(in the rows, 128 means zero)
Where one turn sends some rows of the set: a few examples, then the rows asked
z_174: [133 103 153 113 112 153 146 138 136 138 137 124 125]
z_133: [130 150 133 111 114 134 123 111 107 143 156 105 135]
z_110: [126 152 142 120 119 131 117 114 103 145 155 104 136]
z_884: [120 154 136 120 112 139 127 110 106 135 154 100 134]
z_242: [112 120 130 128 134 163 118 146 104 136 133  88 163]
z_232: [124 127 149 115 119 118 136 111 118 154 105  97 164]
z_147: [121 104 114 120 120 144 152 127 134 156 146 113 146]
z_856: [125 156 157 115 120 136 133 116 148 140 129 106 166]
z_253: [131 105 113 107 120 139 150 127 132 158 141 112 151]
z_54: [129 121 186 115 125 153 143 128 136 142 121  95 149]
z_118: [137 118 187 121 128 151 132 131 124 137 121  97 150]
z_518: [123 102 160 108 117 146 130 127 125 160 129  73 125]
z_343: [129 104 113 105 124 141 150 132 133 150 149 105 141]
z_216: [133 126 145 116 128 124 132 114 114 148 103  93 169]
z_103: [135 105 150 117 103 143 137 133 136 143 139 127 123]
z_779: [123 147 143 117 117 158 102 139 139 133 153  92 142]
z_465: [120 152 139 123 120 152  98 137 137 132 143 102 142]
z_538: [126 121 127 123 146 154 116 148 104 135 136  91 162]
z_611: [125 105 161 127 122 149 129 119 126 158 133  76 120]
z_250: [124 118 133 119 138 163 112 148 102 140 134  84 158]
z_971: [128 128 146 124 125 124 141 108 121 140 102  92 162]
z_513: [129 109 162 114 118 148 124 121 121 163 139  77 119]
z_217: [124 109 126 120 118 151 114 154 141 135 116 112 158]
z_375: [134 151 152 112 121 135 141 117 142 132 136 110 171]
z_368: [125 113 125 122 124 154 116 156 133 127 120 121 147]

z_216 turns into z_253
z_611 turns into z_242
z_174 turns into z_465
Now find these:
z_217 turns into z_375
z_232 turns into z_343

Where one turn sends some rows of the set: a few examples, then the rows asked
z_144: [113 137 126 148 154 139 149 155 117 110 146 131 162 118 139 146 114 106
 146 130 111 116 121 130  99 139 126 128]
z_453: [ 98 160 136 145 142 141 154 134 101 117 136 122 149 120 146 149 122 107
 130 126 140 123 138 130 114 162 119 132]
z_403: [ 95 119 133 133 129 134 139 130 106 127 107  84 137 133 156 170 109 122
 108 133 118 147 114 125 112 156 136 128]
z_619: [110 131 140 143 158 130 145 157 114 114 139 132 161 124 141 151 135 115
 141 134 142 110 125 140  96 132 128 130]
z_55: [ 84 114 144 121 150 110 130 114 125 135 128 112  96 105 119 150 116 107
 150 123 123 142 121 137 109 122 138 144]
z_35: [ 96 115 161 126 134 131 142 117 124 136 111 119 146 161 145 141 101 113
 101 114 118 139 116 125  83 135 128 112]
z_140: [ 96 132 167 106 158 124 121 137 120 125 127 114  82 114 130 153 106 117
 132 119 121 153 128 123 130 127 118 129]
z_413: [108 133 158 120 137 122 134 119 129 128  97 113 153 151 144 139 100 115
  96 123 111 149 123 118  87 129 126 111]
z_748: [104 150 140 146 158 146 151 153 109 112 140 131 155 119 150 153 111 103
 131 129 114 129 127 123 120 158 118 127]
z_325: [113 167 130 111 157 124 137 134 139 103 126 125 120  95 128 142 120 120
 154 132 119 145 137 127 117 119 115 129]
z_637: [113 134 120 124 111 133 136 129 106 117 111  75 132 135 145 158 105 132
 114 127 124 139 123 128  97 143 130 121]
z_349: [104 111 125 130 139 137 134 148 113 124 114  98 148 131 143 164  97 123
 103 132  94 147 101 127 113 140 137 116]
z_990: [107 152 134 118 155 146 136 149 113 119 148 141 126 115 107 131 115 112
 145 104 112 135 128 130 133 120 113 123]
z_339: [ 96 133 143 120 150 142 150 134 130 116 154 134 106 118 128 145 128 119
 168 114 141 121 124 142 102 125 118 129]
z_17: [106  99 118 130 127 135 136 145 113 127 125  97 147 138 132 157 107 128
 116 127 112 129  98 142  90 127 141 116]
z_502: [ 89 123 151 111 139 121 130 117 116 134 137 111  82 118 115 145 114 118
 144 111 140 135 126 141 109 122 127 134]
z_507: [101 137 139 129 144 141 143 134 114 120 151 128 115 121 121 137 130 109
 172 102 135 122 133 131 113 127 120 141]
z_578: [119 157 134 120 160 126 128 146 125 109 127 127 133 103 119 137 126 112
 157 120 110 143 137 120 127 114 119 137]
z_672: [ 89 119 160 108 169 116 120 140 124 134 125 126 100 108 117 152 112 117
 124 125 118 151 116 137 129 114 129 127]
z_573: [ 86 143 152 123 168 134 136 141 110 133 133 145 130 111 118 146 136 109
 135 114 135 141 129 135 144 131 122 135]
z_128: [ 94 146 128 130 149 121 139 121 117 127 129 128 135 102 112 138 139 107
 159 116 134 132 134 136 119 123 130 147]
z_117: [104 147 162 111 168 134 138 149 135 108 132 132 105 113 144 155 133 124
 155 128 141 139 133 128 120 126 112 129]
z_883: [105 132 137 103 145 121 122 133 123 126 138 119  97 109  98 134  99 121
 133 114 112 141 120 140 112 104 125 119]
z_864: [ 98 145 130 114 158 147 147 144 130 116 155 147 120 109 112 137 107 117
 147 114 112 134 117 140 120 121 115 114]
z_380: [ 86 116 139  96 153 143 126 137 129 125 104 105 142 159 145 143 117 135
 110 119 128 148 105 146  96 122 129 101]
z_759: [ 87 132 132 104 132 147 134 114 126 119 103  84 128 158 157 143 112 128
 126 114 129 150 119 134  91 142 124 112]
z_781: [ 97 134 129  94 135 148 128 129 128 116 107  93 134 159 142 135 108 138
 116 113 125 147 115 141  91 125 121  99]
z_311: [ 80 106 125 109 149 138 132 123 135 128 105 101 149 152 145 143 117 124
 125 121 118 146  99 146  87 126 139 113]
z_533: [107 137 136 112 146 118 124 126 129 118 130 107  93 103 116 141  95 112
 147 120  98 149 126 124 113 116 125 131]
z_61: [106 103 142 122 132 135 132 153 107 127 119  96 136 149 142 165 121 139
 107 128 139 128 107 142  98 129 135 114]
z_185: [118 156 144 130 157 131 137 164 110 109 131 131 159 123 138 147 132 124
 122 136 145 120 134 137 110 130 117 119]
z_694: [ 89 119 121 109 149 142 131 124 139 119 101  95 147 146 150 142 103 120
 127 122  96 157 104 132  94 131 134 113]
z_73: [110 120 163 120 137 133 136 129 128 127 112 118 144 162 146 139  96 117
 103 115 110 140 117 119  82 128 123 106]
z_312: [ 84 127 137 107 149 146 131 123 133 119  97  89 134 151 165 149 107 122
 121 120 109 161 113 125 103 145 127 115]
z_200: [122 130 136 113 124 137 126 155 107 114 113  87 133 143 142 158 108 144
 101 128 127 139 118 131 105 129 123 108]
z_166: [ 83 152 126 124 152 121 150 111 131 124 128 130 124  93 123 147 130 111
 153 129 135 140 130 141 116 133 128 140]
z_210: [ 77 144 146 118 172 136 147 134 127 129 135 150 124 101 124 153 123 112
 131 125 127 146 119 141 138 137 121 125]
z_574: [107 123 164 123 134 120 136 116 129 128  98 108 146 157 152 143 109 117
 107 123 125 142 125 119  78 130 129 118]
z_707: [104 140 163 124 168 134 132 151 119 116 131 131 116 118 140 151 139 111
 159 116 133 138 136 119 132 129 117 143]
z_361: [116 172 126 132 137 134 145 144 104 109 135 121 155 118 132 139 121 120
 127 129 142 120 142 136 106 140 115 121]
z_916: [102 127 147 125 128 126 141 109 127 133 106 114 153 152 137 135  97 112
 101 117 111 141 119 124  80 131 129 112]
z_901: [115 122 155 122 128 126 137 120 131 124 109 108 145 160 146 136 101 118
 114 117 115 136 122 119  70 124 127 113]

z_185 turns into z_619
z_573 turns into z_128
Now find these:
z_55 turns into z_533
z_901 turns into z_73
z_349 turns into z_403
z_312 turns into z_759
z_117 turns into z_339

